One hidden turn or mirror swaps the rows below in pairs. Which row is each named row swapped with?
The rows were stretched afterwards, more along some directions than others.
Gutun: [ 18  24 -22 -37 -20  -4  27  38  -3 -30  -1  -1   2   7   5  25 -22]
mig: [ 24  31 -28 -35 -15  -5  30  36  -3 -35 -10   3   6   9  -2  15 -14]
vovin: [  6  39 -11  27   6  17  19   9  -8   6  10  -5   9  25 -17  22 -22]
Zuf: [ 16  33 -26 -36 -26   7  23  39  -4 -34  -3  -2   1  14   7  25 -24]
zukel: [ -7  23  19 -40  11 -16  -5   1   0   0   4   3  -7 -12 -15   0  12]
Roka: [ 16   4  -3 -57  -5 -10   5  26   7 -32  -6  12 -12 -14 -14   2  10]
Pumor: [ 12  21  -1 -51  -1 -18   5  21   0 -29  -3   8 -12 -14 -21  14  15]
semid: [ -5  27  -9  24   9  16  12  12  -6   5  14  -4   8  16 -16  22 -17]
Galiv: [ -6  15  17 -33  10  -9  -9   4   2  -2  -2   7  -4   0 -17  -7   6]
gofis: [  1  47  -7  21   8  22  18   3  -8  15  14  -3   9  24 -17  17 -13]
fuved: [  3  34 -10  28   4  13  15   6  -1  13   7  -4   7  24 -13  11 -11]
vitef: [ 19  46 -28 -23 -16  -1  29  44  -8 -32  -5   1  12  18   0  31 -23]
zegid: [ -1  24  13 -19  17 -11  -4   1   2  -8   7   2  -6   1 -21   2   6]
toko: [ -3  40  -8  20  -1  34  15   4  -6  10  11  -6   3  26  -8  16 -18]
gop: [  0  39 -16  31   3  24  20  11  -3   5   9  -8   5  27 -12  19 -18]
ziren: [ 14  33 -22 -35 -14   2  26  44  -2 -33  -6  -2   5   9   1  32 -21]
Guzig: [ -6  20  21 -29   6 -13  -1   3   3  -1   6   4  -7   6 -15   3   6]
Kevi: [  1  18  13 -46   2 -13  -9  12   0 -19  -1  11  -6  -5 -14  -6   1]
giluk: [  3   7   6 -54  -8 -19  -7  23   2 -21  -6  16 -12 -27 -18   4  12]
rov: [ 14  28   4 -42   2 -15   4  20  -4 -17  -3  10  -7  -3 -20  12  16]
defi: [ -8  21  20 -35   6 -10 -11   5   4  -1   4   3  -2   2 -18  -6   6]
guvus: [-10  45  -7  20  -1  29  14  11  -8  12  10  -3   6  23 -12  18 -17]
Fasi: [ 11  14   2 -53  -3 -14   6  22   2 -35   1  19 -12 -19 -23   4   9]
fuza: [ 12  37 -28 -36 -21   3  22  46  -7 -38  -3   3   7  15   0  23 -25]
gize: [ -1  24  19 -26  17 -15  -8   3   3  -4   6   8  -2  -1 -22   1  10]
fel: [ 24  41 -26 -39 -16  -4  28  40  -6 -35  -2   2   8  13  -2  25 -20]
ved: [ 14  36  -3 -37  11  -4   8  20  -3 -27   0  13  -5   5 -30   7  13]
Gupu: [ 18  35 -31 -27 -18   2  31  41  -3 -36  -6  -5   5  18   3  26 -22]
risoz: [ 23  32 -26 -33 -20  -9  31  41  -9 -35  -6  -2   8  11  -1  33 -24]
Muv: [ -2  23  17 -32   8 -28  -6   9  -2 -12   8   6  -4 -18 -18   8  11]
Lafa: [  6  21   4 -56  -3  -5  -1  19   2 -22  -3  14  -8 -17 -25   0  14]
guk: [  3  44 -17  29   5  18  19  15 -12   3  11   0  14  22 -16  22 -17]
fodi: [ 22  32 -24 -33 -12  -4  29  40  -4 -34  -3   0  11   9  -1  25 -19]
buri: [ 15  40 -27 -39 -17  -3  25  40  -4 -34  -3   2   2   6   0  27 -18]
murok: [ -8   8  26 -16  11  -4  -7  -7   9  13   7  -1  -8  -6 -11  -5   9]
fugo: [ 10  17   5 -56   2 -22   0  20  -1 -27  -2  16  -7 -23 -24   8  18]
Lud: [  3  37  -7  27   8  19  18   9  -4  12  13  -5  11  22 -16  21 -14]
lebaf: [ -2  47 -13  19  10  25  18   6  -7  10  12  -4   6  32 -17  17 -14]
lavag: [  6  22  15 -27  14 -18  -6   7  -3 -14   7  11  -3 -15 -19  -3   7]
rofog: [  2  38  -8  20   5  30  22   5  -3  13  11  -5   3  27 -10  16 -18]
duf: [ 24  34 -22 -32 -17  -7  29  38  -4 -31  -3   7   8   6   0  22 -17]
nizi: [ 11  25  -5 -45   6  -6   1  22   2 -24  -1  14 -11  -4 -26   4  11]
buda: [ -1  18  11 -44  -6  -9  -6  13  -3  -8  -2  12 -13 -14 -20   6  14]
dom: [  6  40  -7  23   6  16  21   8  -6  10  11   1  12  26 -13  14 -14]

Kevi swaps with buda
Galiv swaps with giluk
Roka swaps with murok
zukel swaps with nizi

One hidden turn or mirror swaps the rows below in pairs. Which row is each named row swapped with?
The rows were stretched afterwards, more along some directions than others.
zop: [-38 -14  -8   8   0   8   8   2 -31  -3   7  14  12 -11  22 -12 -11  12
  23]
Sute: [-45 -15  -2  11  -4   3  24   8 -32  -1   6  16  22 -10   9  -7  -7  22
  21]
seb: [-11 -25  12   8   0   5  22  -8 -12   3  10  14   5 -12  21  -2 -15  16
   7]
Rotoz: [-14 -14 -13  10  11  10  14  23   9  -2  10  19  15 -11   5  -7 -40  10
  17]
Lanim: [ 21  -9  10  11  15  -4  21  15  -6  -3  -1  14  -6 -34  -9 -32 -36   5
  17]
Lanud: [-34 -20  10  10 -13   2  13   7 -27  -9   6  14  19  -9  11 -13 -20  24
  36]
Guz: [ -6 -13  -8  11  11   4  17  25  13  -7   9  21  12 -15   3 -24 -43   4
  19]
bekud: [  2 -17 -14 -21   5  10  -3  25  29 -15   5  24  13  -4  16  -2 -24  11
  16]
lan: [ -6 -10  -9  12  12  18   1  23   7  -6   8  13   5 -16   1 -25 -49  -6
  22]
Maf: [ -6 -21 -10   3   5   8   3   6  10 -19  -7  15  -2 -25  -8   3 -32   5
   5]
dupon: [ -1 -27 -10  -7  -4   1   0  24   7  -8   4  18  11 -20   2 -14  -4   1
  18]
ves: [-18 -38   0   9 -11  -2  22  -3  -4   3  16  26  16  -3  24   9  -3  19
  10]
Birov: [ 29 -23  -8   3   2 -16   7  13  14 -11  -2  15   0 -20  -9 -14 -39   6
  14]
Kasu: [  8 -18  -4  -4   4   8  13  -3   2  -9  -5   3  -7 -33 -10  -6 -31 -15
  -1]
pevu: [-23 -16   8 -16 -11   7  29   3 -10  -9   0  26  26  -1  17  -2  21  17
  16]
pazu: [-17 -21  -5 -16 -14  -2   9  -4  -3  -6  -9  15  14  -6   6   6   6  15
   9]
kavi: [ -6 -32   9   8  -5  -6  26  -8   2   1   7  16  11  -8  19   8   2  21
  -4]
Somo: [ 24 -15   2  11   8 -13  13  12  10  -4  -8  10  -6 -29 -18 -19 -31  12
   8]
peno: [ -9  -9  -4   8   5  18  11 -11   1   0  -9   1  -8 -31 -10   4 -25  -3
   2]
Lif: [-21 -15   4 -17 -12  11  -5   1 -16  -7   4   6  15  -5  19   1   7  15
  16]
pazo: [ 12 -28  -9 -15   2   5  14  19  36 -15   3  32  20  -9  18   1  -7   3
   7]
gonos: [  9 -10  -8   2   9  10  15   5  12 -16 -16  10   0 -31  -4   8 -27  -4
   1]
ful: [  4 -16  -2   4   8  -1  18  17  12  -1   9  20  14 -10  17 -13 -33   7
  22]
tet: [-12 -27 -15 -14  -8  11 -12   6   7 -18   8  25  14  -5  32   6   4  12
  14]
ritur: [  8 -21  -2  -7   7   3  18   9 -10 -10  -7  12   6 -35  11  -5  11  -4
 -10]
leza: [ 18 -18  -6  12   5 -12  16  15   5   1  -2  23   0 -25 -14 -20 -33   7
  19]
Rerod: [-14 -20   2  -1  -3   6  25  -3 -14  -7  -6  -2   9 -26  13  11   9  -4
 -11]
mibap: [ -8 -25 -14  -8  -6   8  16 -10  20   3  -1  34  15   3  21  22   4  10
  10]
Reni: [-42 -20  -4   3 -10   7   9   1 -30 -11  13  14  19  -8  18 -10  -9  16
  19]
pak: [  9 -16  -7  -2   2  19   6 -10  15  -4 -16  10  -3 -18  -3  18 -25  -2
 -11]
Sobet: [  2 -12  -4   2  15   3  30   1  -4   0   0  10   2 -40  12  -7   8  -9
  -5]
rad: [-11 -28 -13   5   8  15  18   5  14 -13  -1  13   8 -26   0   6 -25   1
   5]
leni: [ 17  -7  -4  -9  -2  10   5   2  17  -2  -7  12   2 -11  -7 -11  -9  -8
   6]
zeka: [-11 -40   8   5 -18  -7  24  -9  -9 -11  10  22  20  -2  20   8   0  19
  10]
Badab: [-22  -4  -2  18   5  20  22  15   1   4   9  16  14 -20   2 -26 -36   8
  30]
laz: [  5  -6 -15   4  12   6   8  16  12  -8   5  18   6 -17  -1 -21 -45  -1
  16]
ropar: [  5 -19  -3  -4  10  -8  36  -3   0   3  -2  11   5 -27   9   0  13 -10
 -18]
leve: [-45  -9 -11   9  -1   9  16   5 -25   7  11  14  17 -17  25 -14 -11  22
  29]
zim: [  3 -22  -4  -6   8   0  32  -7  -7 -14  -1  25   7 -32  19   1   2  -5
   1]
bosoz: [-12 -18 -11  -1   9  -4  38  -8 -13   2  -8   7   8 -32   3   0  10  -2
  -4]
Pagaz: [ 17  -5   2 -12   6  15   6  10  23 -10  -1  24  11  -8   8  -5 -16   3
  16]
Rovi: [-44 -17  -6   8  -5  -1  15   6 -25  -4   8  16  17  -9  16 -12 -16  22
  21]

peno swaps with Sobet
rad swaps with bosoz
laz swaps with Reni
Birov swaps with zeka
pazu swaps with pazo

